One vector is turned by the same rotation once a step. Each row is the vector after some number of steps, and that number follows the row.
The counts run from 0 to 167.
[ -3  19 -24 -17  10   2 -18 -15  -3  11  13   5  27 -36  13  16 -30  17
  -3 -12  -4 -19  19  -8 -30   0 -12  -3   1  -4   1   7  -3  44 -17  12
   0  46  13  -9 -25  11  42  -6 -21 -36 -15  -8 -30]  131
[-21 -16  19  -6 -28  18  34  12   7 -40  15   3  33  12  14 -14   6 -11
  16 -33   4  35 -13  12  10   3  -6  13 -13 -17 -11  -1   3  11  12  32
   7  14  11  18  28  15  28   5   8   9 -13 -19  25]  146
[-11  31  -7  29  -1 -12 -13   6  22  17  11   2 -10  15  12  16 -14  18
  16   1  -7  22  -3 -38   9  -2 -32 -16 -14 -16  24 -15 -23 -12 -33  11
  13  -1 -14  20  22   4  39  31   9 -28  -2   1 -12]  0
[  3  -2  11  11  -5   0   9  14   9 -12  21  41  -9  37  19 -24  -1 -10
 -12 -35  15  31  11   2  28  16 -24  12   4  -2 -15  13   3 -11  -4  26
   6  -9 -10  21  -8   2 -33  51  -1   9 -12 -14  15]  11
[  5  43  31 -13  -5   4   0  -4   3  -1 -14 -19  10 -17  13  24  13  32
  11  12 -10 -17  12   8 -16 -11 -32  -6  -8  -3  10 -14   1 -31  27 -26
  -2  17  11 -32  -9  19  -8 -38  20 -13  45   3  22]  31
[ 21 -21  15 -36   2   4   4  -1   3  16 -23  26  29  15 -22  -3  17  32
  17  -7   2   4  21  11   1   3   3  19  -9  12 -15   0   8 -33  40   9
  -8  21  22  -1 -12  24 -17 -25  10 -17  -2 -24  50]  22
[ -8 -21  25   2 -19  26  20  16  -4 -21 -39  18  41  13  -9  -3   4   6
  35 -27 -33  36 -24 -22  -8   1  27   8   3   3   5   7  -6 -14  -9   6
  19   9 -16  20  20   6  10 -36  20  23   2 -15  22]  154
[ 11   2  22  29  21  18  14  27  23  -8   2  16  -5  38 -18 -14  -4  12
 -10   7  -4  35  36 -32  32  16   0  31   6 -18 -19 -12  14 -15 -19   3
   0 -30  18  36  31  11  10  15  -2   5  -2  15 -16]  79
[ -6   8 -26  14  -9   7 -19 -25  10  22 -13 -15  17 -31   5   4  -5  -4
  30 -11  -7  -2 -20 -34  24   2   0  -7   0  -9  19 -27 -17  37   1  26
  10   0 -26 -22  21   8  32 -11 -26 -33 -11   9  -4]  63
[-10 -10  24   8 -21  18  13   5   6 -42  13   2  11   9   9 -25  -3 -21
  15 -14  21  33 -18  20  26   5   2  -3 -28  -7 -12 -10   5  -5  -3  47
  15   3 -13  17  38  17  14  22  13  27 -11 -34  20]  145
[ 31 -13  18  -3  30  24  10  22   3  -6 -23  39  33   8 -11 -11  -3  23
   0 -20 -29  21  35 -23 -15  22  -4  45  21  14 -20  18   6  -8   8 -11
  -6   0   2  22 -22   9   1 -26 -23  -1   7   2 -11]  86
[ -3  -3 -13   0  10   8  17   0 -42   7  18 -12   4  -1 -27  20  -8  23
   2  37  -6 -31   0 -27 -54   1  14  -6  -7   6   4  12   6  24 -13 -19
 -21  22  20  21 -10  15  31 -23 -20 -19 -14 -21 -22]  123
[ -5 -13  22  -2  -7  -4  10  14   6 -19  15  39  12  25   9 -15  -1 -12
 -20 -31  17  22  11  30   1  10 -39  16   7  11 -28  30   9 -12   1  22
   7  19  15  22 -15  -5 -16  47   2  20 -24 -26  10]  12
[ -8  15 -30   1  -7   5 -25 -25  -9  18  19  20  -9  -4  16  11 -36  23
 -11 -13   0 -22 -21   2 -27  10   5 -19  -5  27  34  24 -16  32 -21  35
   1  21  -7 -12 -22   2   2  20 -12 -36 -18 -30 -10]  129
[-33  28  -5  36 -21   5 -11  17  15  12  17  29   1  11  27   9 -14   1
 -11 -31 -11  17   3 -22  31   7 -32  11  24  -7  20   8 -30  28 -33   4
  18   1   0 -12  -5  -2  12  38  -1 -15  -9  30 -21]  2
[-27   5  -6  -7 -16 -10   0 -10  24 -16  26   6  25  -7  40   0 -17 -12
 -16 -30  19  -4   0  28   4   0 -30   4  -5 -13   5  -3 -10  25  -3  41
  16  38  16  -3  -3  -1  27  41   4 -19 -17 -20   1]  138
[-21  -3 -32   0  10  -9  31   2 -43 -31  33 -23 -24  20  -6 -12  -3 -18
  -4  -2  18 -13  16 -16 -16  -4  32 -25   0 -32 -16  -8  23  13 -27 -22
 -12 -22  -7  30 -16 -12 -15  -2  17  22  -3  12   2]  44
[-15 -27 -21 -29 -12   6  -8 -27  -4  33   2  -1  10 -17 -24  14  -7  10
  -1  10  10 -27   9   0 -14  -2  22   1  -6  27   9   4  -6  59  -2  17
  -1  40  22 -21 -14   7  15   4 -27 -11 -39 -17 -10]  59
[ -2  35  13 -11   7  21 -21   3  -5   5 -11  42   0   3  25  -1  -4   9
   3 -20  -7 -12  32 -15   8   4 -25 -15  17   3   7  23  -2  -7  -9 -30
   7   9  -7 -39 -55  -2 -47  -7   1   1  30  35  -6]  166
[ -9  20  10  21 -24  22  37  -1 -18 -31  20 -25 -24   8  15   1  35 -15
  -6  13  18 -27 -25  24   5   1 -13  14 -10   2 -24   4   6   0  26 -27
 -21 -36   7 -33  -3  -7 -18  -8  -2   3  20   1  14]  111
[ 12 -31 -41 -12  25   5   9 -15 -39   0   8  -5  -5  -2 -27 -15  -3  -6
   8   2   7 -22  -1 -20 -37   4  57  -9 -13   8 -22  -1  23  36  -8  11
 -11   2  -4  19 -10  -5   4 -21 -24  -5 -24 -17 -14]  52
[  9 -15 -11   7 -17  18  -6 -22  -6  41  20   1 -12  17 -11  -7   2  14
   0   8  13 -33 -29   3 -13   2 -15  -1 -21  42  24  16 -26  37  17  10
 -12   5   3 -20 -13  -5  -1  30 -45 -25 -18 -30  12]  57
[ 15 -22  35  15   3  25 -14   5  13 -10 -46   9  -5  19 -31 -15  -1   2
   2  13 -14  32  -7   3   2   9  34  15  -6  14   9  -6  11 -26 -20  15
  13   7  -5  22  34   3  -8   2  11  48 -11 -29   6]  152
[-24   6 -20 -16  -2  -2   3   1  36  -7  19   3  29 -17  29   4  -7  -1
 -20 -43  12   4  15  22  10   5  -9  23  -2 -18 -15 -19  -1  40  10  42
   7  25  24  -8   0   6  36  25   8 -24 -12   5  -7]  139
[  3  28  -8  23  20  -6 -21 -22   3   5  15 -23  10 -25   2 -14 -29 -11
  -2  17  29   1   0 -26  14   2 -45 -26   3 -21  17 -14 -13  29 -10  16
   2  12 -19  -4  12  20  23  21 -42 -13  -9  -3 -31]  134
[ -5   2 -23   7   4 -10 -20 -25   7  16 -23 -31  22 -32  -3   9 -11   0
  19  10   4  -8 -22 -26  -7  -3  -6  -8 -12  -2  16 -27 -13  27   1  30
  11  24 -18 -10  27  11  50 -20 -25 -18 -10 -18 -14]  62
[ 18 -31   9  16  24  -6   4   0  -8  -6 -44   8  33   0 -12 -30  15 -22
   4 -20  10  31  -4 -19  23  19  -9  26  34  -3 -29  -1   6 -10  23   8
   5  -6 -30   6  13   6  -6 -23 -25  33 -13   5   8]  17
[-14  -1   5  -2 -17  19  32   7 -24 -14  18  -5 -35  27 -13   9  22   7
 -13  17  11 -26  20  25  -3  -2  42   9 -13  -1 -22   1  30  14   4 -16
 -22 -20  39 -15  -6  -3 -31  -3  20  10  -4  11  13]  113
[  9 -18 -37   8   9   3  16 -20 -31   2  12 -31  10   2  -8 -18  11 -12
  21   0  11 -15 -37 -30 -40   4  -1 -13 -18   9  -4  -1  -8  19  17   0
  -9  -8 -31  27   1  -5  32 -12 -33 -20  -7 -35   4]  54
[ -4  15  -4  -6  21 -15  -7  23  13 -22   1  32  13 -12  11   2 -22  -2
 -14 -21  -1  30  43 -15   2  14  -1  17   2 -31 -35   0  31   6 -37  22
   7  19   5  19  -1   9  25  10  15  -9 -16  15 -38]  6
[-11  33  21  15  -9   8 -19   7  23 -11  12  39 -13   0  21   5 -23   8
 -32 -12   1   8  19  18  -4  14 -30   9 -11   4   0  19   6   0 -47  24
   9  28  13   0 -18   3   9  41  16   4 -15  -2 -38]  4
[  5  -2 -29  -1  27   1  18   2 -26  30  13 -18   5  10 -32  15 -13  29
  10  19 -10 -30  12 -50 -31   1  24  -4   5   0  11  -6  -5  25 -12 -17
 -13  -3  12  25   2   8  25 -18 -17 -36 -14  -6 -13]  124
[ -8  -3  -6  18 -26  40  21  -1 -39  -1  17   9 -15   6 -11   9  -3   0
   0   0 -12 -35 -36  -6 -23  12  37   3  20  29   2  37  -8  44  -7  -8
 -22 -19   7  -7 -20  -5 -19 -20 -19   1 -17  -4 -10]  120
[-29  24  24  49 -36  19 -10   5  17 -31  -4   6 -11  -4  28  -5 -13 -22
 -13 -13  -3  26 -26  10  34   5 -19   6  -3  -8  14  -3 -11   6 -29  31
  10  -4 -12  -5  28  -2  20  25  11  19  -4  -2 -17]  73
[ 15  39  -6  13  19  16  13   5  -8 -23  21  -8 -42   3   7  -7   2  13
 -32   2   9 -20  28   9  -2   9  12   7  -3 -10 -12  -7  22   5  -7 -27
 -20 -35  15 -26 -23  -9 -31  -6   2   1  27  35 -16]  41
[  9 -30  20   1  17   4  -6   3 -32   7 -27  22  27  18 -25 -20 -13  -1
  22   8   3  32   9 -37  -4   1 -20 -11  27   6   8  21  -3 -13  -4 -13
  12  22 -13  29 -10  11 -28 -14 -17  50 -13  -6   9]  89
[  8  37  19 -23  22   0 -28   4 -14  -3  -2  36 -14   7  12  -3  -2  16
  -4   1   8 -10  45   1  -5  -5 -24 -23 -10   5   2  11  13 -17 -20 -25
   8  14   2 -23 -49   1 -48   6  16  10  17  12  -8]  167
[  7 -21  11  -5  17  -7  -7  -9   3  33 -62 -13  15  -5 -33  -4  15  12
   6  17   4   1  16 -20  24  -1   1  24  36   3  15 -19 -11 -13  31 -14
   7  11   0 -20  11   8 -26 -33  -1  27  -4  21  29]  25
[  7   7   0   4 -11  36  14  -3 -34   2  22  19 -22  13 -21  10 -10  20
  -3   5 -12 -39 -18  -1 -33  12  49  -4 -14  34   5  41   4  27 -15  -5
 -20  -5  14  -2 -21   5 -12 -12 -12 -19  -9 -24  -6]  121
